First come named moves, each a turn or a mirror, each shown by rows before and after it. For each pair of rows after them, which moves, in which order, take the first row to the second? The first pair is done for you.
move Korik:
[  4.8 -11.9  -6.5  13.4   9.1  -0.2 -24.2   9.8  22.7  -4.6   6.0   3.8
  13.4  -0.7  -4.8   5.0  28.2   1.1 -13.5 -11.2  -8.8] -> [ -7.9 -16.6  -9.9   2.4   6.7 -21.7 -19.8  22.4  14.5   2.6   0.7  -1.9
  18.1   5.7  -2.6  -0.7  11.7   9.8 -12.2 -17.3  -2.4]
[ 17.5   7.5  18.3 -22.4  14.0  12.5  24.7  23.8  -3.3  31.9 -37.0   9.3
   6.2   5.0 -16.7   9.2  -8.4   7.8  49.5  26.2  -3.0] -> [ 18.7   7.7  19.5 -17.3  14.9  20.5  20.4  16.3  -1.2  26.2 -31.7  13.7
   4.2   5.0 -17.2  13.9  -1.4   5.7  51.3  26.4  -7.0]
[-11.9  -4.7 -10.8 -16.8  -4.4 -23.6  -4.6  32.1 -11.4  24.3 -21.8 -13.2
  35.3 -18.7 -17.7  15.8 -14.9  20.4  27.0 -23.8  -8.9] -> [ 15.3   5.9  10.9   8.3   1.9  36.0 -16.0   3.6   5.8   4.6 -10.1   4.3
  30.5 -34.7 -20.7  28.0  28.2   2.0  27.2  -6.9 -31.6]
move Vaz:
[-11.2  -3.9  -4.0 -10.4  15.5 -15.8 -13.9  11.4  17.1  -0.5  -1.4 -13.8
  12.7  -2.6 -17.3   5.1   8.9  -2.1  -0.5  -9.1  -4.1] -> [  1.5   3.3  -3.0   3.6  10.3  -1.2 -22.8   3.1  19.6  -5.4   4.9  -6.6
   7.3  -6.9 -11.8  10.5  21.0  -8.4  -5.3  -3.2  -8.9]
[ 11.1   9.6 -16.6  11.0  16.9  -5.1 -22.7  48.6  -1.6  27.3   1.7  -3.8
  18.8 -16.2   7.4   9.9   4.9   0.5   9.2   3.3  -2.0] -> [  8.9  -4.1  31.4  26.8  21.9   7.6  -9.9   7.6 -11.8  19.9 -12.5   0.2
  20.6  -9.8   6.2   6.8  24.7  -4.5  -3.8  14.2 -27.8]
[  0.1 -10.1  19.6   4.9  10.8 -23.8 -17.4   3.5   8.5  -2.8  16.5  -2.4
  10.9  10.6  -1.3   5.5  27.3 -26.0  -3.8 -17.5 -36.4] -> [ -9.7  -7.4   2.0  -8.6   8.8 -36.3 -15.3  22.9   7.7   8.9  19.6  -9.1
   8.9  10.9  -2.5   2.7  12.6 -22.4   4.0 -24.4 -24.7]
[ 20.3   4.4  13.8  -2.8 -37.9 -14.4  40.6 -23.0 -31.4  24.2 -12.9   6.8
   5.6   7.6   3.9 -12.4 -13.1   4.8  15.9  32.0  -4.2] -> [ 27.4  21.2 -23.5  -5.7 -47.8 -12.2  21.3   3.8 -18.9  25.5   1.8   8.4
  -3.0  -6.3   5.2  -7.5 -21.1   9.6  22.5  24.8  13.4]
move Zolip:
[-14.4  22.2 -36.1  -9.1   6.0 -23.7  -2.8  16.2   2.5  -4.0   8.1  24.4
  -8.0   4.9  14.1 -10.0  -3.4   0.4   7.9  -4.5  11.0] -> [-23.3  14.3 -27.2 -19.6  16.9  -1.6  11.1   3.1  17.7 -11.1  11.0  22.9
 -12.1   5.5   0.9  -6.6  -1.2   0.3  18.1   1.3   5.6]
[ -7.1  -4.3  -7.8 -10.0 -15.2  28.6  11.3 -18.0   6.5 -28.6  13.8  -0.1
 -18.2  -0.7   1.7  -1.5  -2.0   2.8  -1.8  15.0  15.6] -> [  4.7  -1.4 -22.4   1.8 -35.4  -6.2 -12.8   2.3 -14.6 -15.2   9.5   1.0
 -15.1   0.4  17.3  -8.1  -8.9   2.8 -17.0   4.0  17.6]
[-10.2 -10.0  18.1  13.4  -1.1  17.8  -4.5 -25.0   4.6   1.7  -2.2   6.2
 -26.8   3.9   1.9   1.8   9.3 -11.1   7.6  11.5  -2.8] -> [ -0.3  -8.7  12.1  21.3 -15.0  -8.4 -22.3  -8.4 -13.2  10.7  -6.7   8.9
 -25.3   0.6  12.4  -2.8  -2.0 -10.1  -4.1   4.7   0.3]
[ 17.8  -5.7  -3.8  31.2 -17.1 -31.5 -37.9   5.9 -25.3   5.2   8.0   2.5
  -0.5   3.6  21.0 -10.5   3.2  -8.7 -38.0  -8.1  -2.0] -> [-11.2 -11.6  25.6   2.0  22.5  39.7   6.6 -43.3  26.4 -20.8  16.6   1.0
  -7.0  -1.3 -15.4   2.9  21.7   0.0  -4.8   8.2 -12.4]
move Nuzi:
[-13.0 -27.4 -13.5  -0.2   3.4 -18.8 -13.3 -22.9   9.0 -16.9  11.1 -14.8
  -5.0  13.9   9.1 -11.9  -7.7  -1.1 -36.8  -2.3   9.9] -> [-16.1 -28.3  -7.7  -3.3   3.0 -35.9  -2.9 -10.8   0.3  -4.7   5.9 -17.5
   5.4  17.4   9.7 -13.1 -15.0   1.0 -30.2  -6.1  10.2]
[  1.5  -4.1 -11.4   1.4  12.1  34.7  -0.5   4.4  18.1  -1.2  15.3   0.1
   5.6 -13.2  -9.0   6.4  28.9   2.7  21.4   0.7 -12.9] -> [  3.3 -10.6  -7.0   8.8  16.1   7.5 -10.7  16.5   7.9   9.3   8.9  -2.3
  21.5  -8.3  -6.1   4.4  32.8   5.9  13.9  -9.1 -23.6]
[  0.8 -12.5  22.4  19.8  16.3  -4.9  -9.2  -0.1  -4.5  -3.4   2.7   6.1
  11.5 -11.3  -2.2   6.3  23.6 -14.3 -10.3  -7.7  -9.4] -> [ -2.5 -11.0  27.0   8.5  11.9 -15.0   9.2  11.2 -13.3  10.4 -11.3   3.8
  15.6  -7.1  -6.9   2.1   1.6  -9.0   7.5  -8.3  -3.9]
Then:
Between the rows of a pair lie 2 to 4 moves.
[ 17.8   5.2 -13.0   5.1   5.3 -16.5 -15.9  26.0  -6.5  23.2  -8.1  15.8
  20.8 -12.2   9.2  10.4  18.7  -3.3  12.9   1.6  -6.3] -> [  7.8   5.8 -18.8  -4.0   7.9 -18.4 -15.5  31.0   2.0  18.5  -8.6  14.7
  22.5 -12.7   5.7   9.3   9.8  -0.4  18.3   0.4  -3.5]  Zolip Vaz Vaz Zolip
[  2.9  13.9  25.0  -5.4 -11.6  34.2  27.9 -36.7 -12.7 -10.5  -8.7   8.7
 -27.9   8.6  -2.1  -6.8 -17.9 -12.7  19.4  27.8   5.0] -> [  2.8   0.4  34.3   7.3  -7.4 -34.0  16.1   8.3 -37.5  28.7 -30.8   1.6
  12.2  21.3  -5.2 -11.0 -13.7  -8.4   8.2   6.3 -14.2]  Nuzi Nuzi Nuzi
[  4.6   7.1 -29.5  17.6 -13.2   9.9 -27.1  -1.5  14.4  -5.9  31.1   8.1
 -15.3 -11.8  25.3  -6.4   6.8  -0.1 -13.3   6.4   5.8] -> [  5.3   4.4  -6.5  10.7 -26.4 -28.7  -2.0  19.2 -27.7  18.9  -3.2   5.1
   5.6  -1.3  26.4 -12.8 -21.3   0.4  -1.1   7.3   0.5]  Nuzi Nuzi Vaz Korik
[-11.0   4.0  23.5 -27.6  37.1   1.5  45.2   2.4   1.6   5.5 -34.3 -11.3
   9.2  -1.0 -31.6  -3.5  -4.7   1.6  51.6   1.2 -20.9] -> [ 48.3  27.0  11.5  19.1 -25.7  15.3   6.0 -10.3 -41.3 -13.0 -30.0  13.1
 -26.7 -11.7  26.4 -14.8  -7.5 -30.5  15.3  22.9  -4.4]  Nuzi Zolip Nuzi Vaz
[ 22.9  15.1  25.8  27.3 -13.7  39.8  -2.2 -23.9  -8.7  -9.4 -15.4  18.8
  -9.4  -3.7   7.6  -2.3   6.1  -8.2   5.5  24.4 -16.3] -> [  7.3  23.6 -31.8  -1.4   1.4  31.6 -12.6  23.3  30.0   4.8   7.6   9.9
  -6.9 -13.3  -6.5  12.4  -5.1  12.4  33.5   2.6   5.6]  Nuzi Vaz Zolip Vaz
[-17.3  -8.4  -1.4 -11.1   4.4 -26.6  19.3   9.0   0.3   8.9 -11.2  -5.6
  11.2   5.8  -3.5  -8.6 -14.4   9.7   1.4 -10.5   5.0] -> [  0.9  -0.7   0.6   4.7 -11.5  13.5  12.2 -23.4   0.5 -18.6   1.5   5.1
 -20.4  -3.8  15.2 -11.4  -1.0  -3.6 -14.8  13.1   8.4]  Nuzi Zolip Nuzi Vaz
[-24.8   7.3  -3.3 -38.0   0.3   2.7  36.1 -10.3  -5.3  -0.8  -2.0 -11.3
  -0.9  -1.7   3.3  -8.6 -44.6  11.6  24.9   9.5  26.5] -> [ 19.7  -0.3  -2.0  32.3  -5.2   1.1 -44.3  -6.3  -3.5  -3.4  17.5   5.1
   8.6 -13.0  24.2   3.7  36.5  -6.7 -30.0   0.2 -12.8]  Korik Nuzi Zolip
[ -1.7  -4.8 -23.0   3.7 -16.3 -31.3 -23.8  10.4   9.2   9.0   8.2  -9.5
  -9.8   1.1   4.3  -6.4  -7.1   1.0 -11.3  -0.7  11.1] -> [-15.1 -12.3 -14.2  -1.1   6.4   4.7 -11.2 -13.3  37.1  -8.2  20.4 -10.5
 -16.3  -1.3  -9.9   1.3  13.1   5.1  -7.2   6.6   4.9]  Nuzi Zolip Nuzi
[ 39.2  15.8  13.2  39.5   5.6   6.6 -30.5 -27.6  -1.2 -20.8  17.0  -0.1
 -24.4  36.7  27.5  -7.4  26.3 -27.7 -33.0   5.4 -22.8] -> [ 56.1  35.0   4.5  47.1   3.1  -2.5 -38.7   9.3  -9.0   0.7   5.6   2.4
  -6.3  31.5  25.4   0.0  27.9 -28.4 -13.7  -7.8 -31.0]  Nuzi Vaz Korik
[ -0.7  23.0 -24.5 -17.1  31.7  33.5  10.6  26.1  24.7   4.9  23.6  18.2
   1.5 -18.2  -6.7   8.8  -6.9   7.1  29.0  15.4   4.1] -> [  5.4  -8.9  30.4  28.5  32.6 -20.1  -9.0   4.2 -20.2   9.6   1.7  17.3
  25.1   6.8   8.9  -5.4  23.0  -4.7 -29.2   9.0 -38.4]  Nuzi Zolip Vaz Zolip
[ 4.4 14.8 -0.6  8.3 18.0 11.5  5.6 13.1 27.2 -0.2  9.5 -3.1 -1.4  0.5
 -3.1 11.4 27.0  3.5 19.4 -4.3 -2.3] -> [  1.8   9.6  -1.8  13.0  -2.8 -36.1   4.1  25.6  -6.6  15.9  -3.8 -10.4
   3.2  14.4  11.3  -4.5   0.2   4.2   3.9 -12.4   4.9]  Vaz Korik Nuzi Zolip
[ 21.3  -4.9   8.0  15.3 -10.1 -10.1 -11.3  12.9 -29.5  15.1  -6.7  -0.8
   1.6 -17.9  22.3 -36.6   5.2  -1.8 -13.0  -3.7  -0.6] -> [ 25.8   0.1  -0.8  15.2  -2.0  30.7 -11.9  -0.8  -4.3  -1.1   8.0   4.8
 -11.7 -31.3  17.6 -22.4  16.8  -4.4  -1.2   7.4  -1.1]  Zolip Vaz Zolip Vaz
[ -0.6  -4.6  16.2  -3.9  -7.8 -46.1  -7.0 -23.5 -42.7 -25.7  19.2   4.5
 -18.1  13.1   6.1  -4.2  -1.2  -2.3 -30.3   4.0 -31.7] -> [  4.5   6.1 -11.4   8.2  14.9 -32.1 -39.7  15.8 -10.4 -20.3  37.6   7.9
  -1.8  -0.8  -4.9  19.5  29.1   1.1 -17.4 -10.3 -42.9]  Zolip Vaz Korik Nuzi
[  7.4  -2.7   9.7  18.1 -20.0 -22.8 -21.0 -18.7  -0.2   5.4 -28.2  -8.4
  -0.5  -7.1  12.0  -5.3   2.1  -7.0 -17.3   6.1  -2.5] -> [ 10.0   4.3  -0.9  19.3  -8.7   6.4 -29.2 -12.1  24.8  -0.8 -12.4  -1.6
  -1.2 -16.9   4.8  10.1  20.6  -5.6  -8.6   6.2  -6.9]  Zolip Nuzi Vaz Vaz
[ 34.1  12.2   5.2  30.9 -19.8 -17.7 -20.3  14.1 -28.2  15.6 -14.4  15.8
  -3.5  -4.3  15.7   4.3   3.8  -3.3  -8.5   5.2  -9.1] -> [-12.2  -6.7 -11.1 -14.5  -0.8 -40.4  15.5  17.1  -9.9  16.2 -11.3  -6.0
  -2.5   9.9  -4.8  -5.2 -32.7  21.7   6.0  -6.2  21.0]  Nuzi Zolip Nuzi Korik
[-40.5  -3.0  -7.5 -15.3  -1.5  -6.2  26.2 -26.3   1.0  24.0 -15.1 -15.9
  -2.5   8.6 -10.6  -8.5 -28.6   7.2  40.2   7.2  28.8] -> [-31.7  -7.8 -42.1   2.3 -22.0 -30.2 -11.5 -13.4   5.9  18.2   2.5 -20.6
 -12.4   6.4  14.6 -15.6 -23.8   3.0   6.8  -2.9  41.8]  Nuzi Korik Zolip
[-16.2 -19.7  -7.0 -16.6   0.3 -27.5  -1.1   7.6  -9.6  14.1 -11.8 -14.3
  10.5  17.2  -0.9 -10.2 -10.4   4.3   3.4  -6.2   4.7] -> [ 10.7  -8.1   6.9   9.1 -22.4 -10.9 -10.4 -13.9 -27.8   2.2 -12.9  -3.5
  -7.7  10.4  19.8  -8.1   0.3 -13.2  -8.3   8.6  -3.6]  Nuzi Korik Zolip Vaz
